[[232, -679, -134, -425], [486, -722, 659, -288], [-875, 43, -505, 423]]
Find the entry just right of the largest entry.
A: -288
Find the minimum.
A: -875
Find the maximum.
A: 659

W =
[-120, -562, -119,  275,   91,   51,   49, -107,  134,   45,  -34, -292,
  283]
Report the entry just right of the centre entry.
Answer: -107
Report the entry just left of -34.
Answer: 45
Report the entry just left of the smallest entry.
Answer: -120
Report the entry just right of -34.
Answer: -292

Read these off the matrix that follows.
1) Find the third smallest entry.
2) Find the 5th entry in reading order.
3) Find the entry just right of 384.
4) Find the entry just right of -120.
5) Find the entry just right of -19.
6) Find the entry just right of -227.
7) Find the entry just right of 28.
8) Find the entry just left of 8.
[[-24, -305, 109, -102, 60, -29, 380, 108], [-45, 28, 61, -91, -48, -44, -184, -82], [-3, 107, -193, -117, -101, 169, -58, 143], [-52, -367, 45, -120, -60, 13, 230, 128], [-39, -68, -11, -108, -84, -13, -182, -37], [94, 306, -150, -110, -119, -18, -125, -36], [-50, 54, 120, -115, 53, -141, 184, -107], [-51, -106, -169, -89, -89, 184, -302, 114], [-76, 92, 53, -339, -88, -196, 5, -127], [-17, 234, -29, -145, -94, -146, -98, -108], [-629, -95, -26, 598, 475, 241, -423, -25], [-55, -5, -65, -134, -65, -30, -53, 8], [-19, -227, -104, -113, -102, 86, 71, 117], [384, 161, 66, -87, -69, -130, 284, -2], [-16, -229, -103, -132, -37, 117, 354, 166]]
1) -367
2) 60
3) 161
4) -60
5) -227
6) -104
7) 61
8) -53

A =
array([[ 113, -202,  106, -264,   93, -180, -228,   96, -239, -127],
       [ 196, -487,  193, -530,  192, -404, -511,  191, -514, -201],
       [-176,  346, -173,  376, -167,  307,  356, -167,  362,  226],
       [ -52,  155,  -50,  169,  -48,  104,  159,  -48,  162,   17]])
Give the entry directly above -404.
Answer: -180
Give the largest entry in the last column.
Answer: 226
Give the third entry on the main diagonal.
Answer: -173
The entry just right of the smallest entry is 192
Give the last entry, reading row by row.
Answer: 17
Give the entry just left of 106.
Answer: -202
The fifth entry in reading order -> 93
Give the last entry in the row that holds the smallest entry.
Answer: -201
Give the largest entry in the first row.
Answer: 113
Give the maximum.
Answer: 376
Give the entry just right of -239.
Answer: -127
The entry directly above the largest entry -> -530
The entry directly above -176 -> 196
Give the entry directly below -176.
Answer: -52
The entry just left of the smallest entry: 193
Give the entry just right of 169.
Answer: -48
The fourth entry, reading row by row -> -264
Give the entry directly below -487.
Answer: 346
The entry directly above -511 is -228
The entry just left of 159 -> 104
Give the second largest entry.
Answer: 362

x =
[[-297  -32  -89 -104]
 [ 113  -42 -298 -482]
 [-115  208 -254 -500]
 [-315  483 -147  219]
 [ 255  -23  -11 -243]
 [-310   35  226 -167]
 [-505 -511  525 -187]
 [ 332 -256   23 -530]
 [ 546  -54  115  523]
 [ 231  143 -386  -53]]
The bottom-left entry: 231
The top-right entry: -104
Find the bottom-right entry.
Answer: -53
Find the second entry in reading order.
Answer: -32
Find the entry directly above 208.
Answer: -42
Find the entry directly above 23.
Answer: 525
Find the 1st entry, reading row by row.
Answer: -297
Find the entry directly above 483.
Answer: 208
Find the entry just left of -147.
Answer: 483
Find the smallest entry in the last column.
Answer: -530
The entry just left of the smallest entry -> 23
The first entry in the row that holds the smallest entry -> 332
The entry directly below -254 -> -147
Find the third entry on the main diagonal.
Answer: -254
Find the entry directly above 332.
Answer: -505
The entry just left of 23: -256
The first entry in the row that holds the largest entry: 546
The fifth entry from the end, reading row by row: 523
The 3rd entry in reading order -> -89
The entry just right of -54 is 115
The 5th entry in reading order is 113

m =
[[  91   26  342  104]
 [-295 -139  -70   19]
 [ -63  161 -235  124]
 [  17  169  -82 -151]
 [ -73  259    6  262]
 [ -32  273  178 -493]
 [-173  222   42  -98]
 [ 249   55  345 -120]
 [ 407  339 -318  570]
 [-298  -31   51 -321]]
Find the minimum.
Answer: -493
Find the entry directly below -98.
Answer: -120
Find the fourth entry in reading order.
Answer: 104
Find the bottom-left entry.
Answer: -298
Find the 5th entry in reading order.
Answer: -295
The smallest entry in the first row -> 26
Find the last entry of the largest entry's row.
Answer: 570
The first entry of the largest entry's row: 407
Find the last entry, reading row by row.
Answer: -321
The entry just left of 6 is 259
The entry directly above -295 -> 91
The entry directly below -151 is 262
The entry just left of the smallest entry -> 178
Find the third-last entry, reading row by row.
Answer: -31
The 3rd largest entry -> 345
The entry directly above 124 -> 19
The entry just right of 169 -> -82
The third entry on the main diagonal is -235
Find the third entry, reading row by row.
Answer: 342
Find the entry just right of -235.
Answer: 124

arr =
[[5 6 6 6 3 4 5 4 5]
 [5 6 6 6 3 3 5 4 6]
 [2 3 4 4 6 6 4 2 5]
 [5 6 6 6 3 4 6 4 6]
 [2 3 3 3 7 6 5 2 6]
 [5 6 6 6 3 4 5 4 5]
 [5 6 6 6 3 4 5 4 5]
 [2 3 4 3 7 6 5 2 6]
 [1 3 3 3 7 7 5 2 6]
 [3 4 4 4 6 5 4 3 5]
 [1 3 3 3 7 7 5 2 6]
 [1 3 3 3 7 6 5 2 6]]
Indices start at 0.
What is the entry in the top-left corner? 5
What is the entry in row 1 and column 0? 5
The entry in the top-right corner -> 5
What is the entry at row 0, column 2? 6
What is the entry in row 2 and column 0? 2
What is the entry in the bottom-left corner? 1
The entry at row 2, column 2 -> 4
What is the entry at row 1, column 1? 6
The entry at row 0, column 1: 6
What is the bottom-right entry? 6
What is the entry in row 1 and column 2? 6
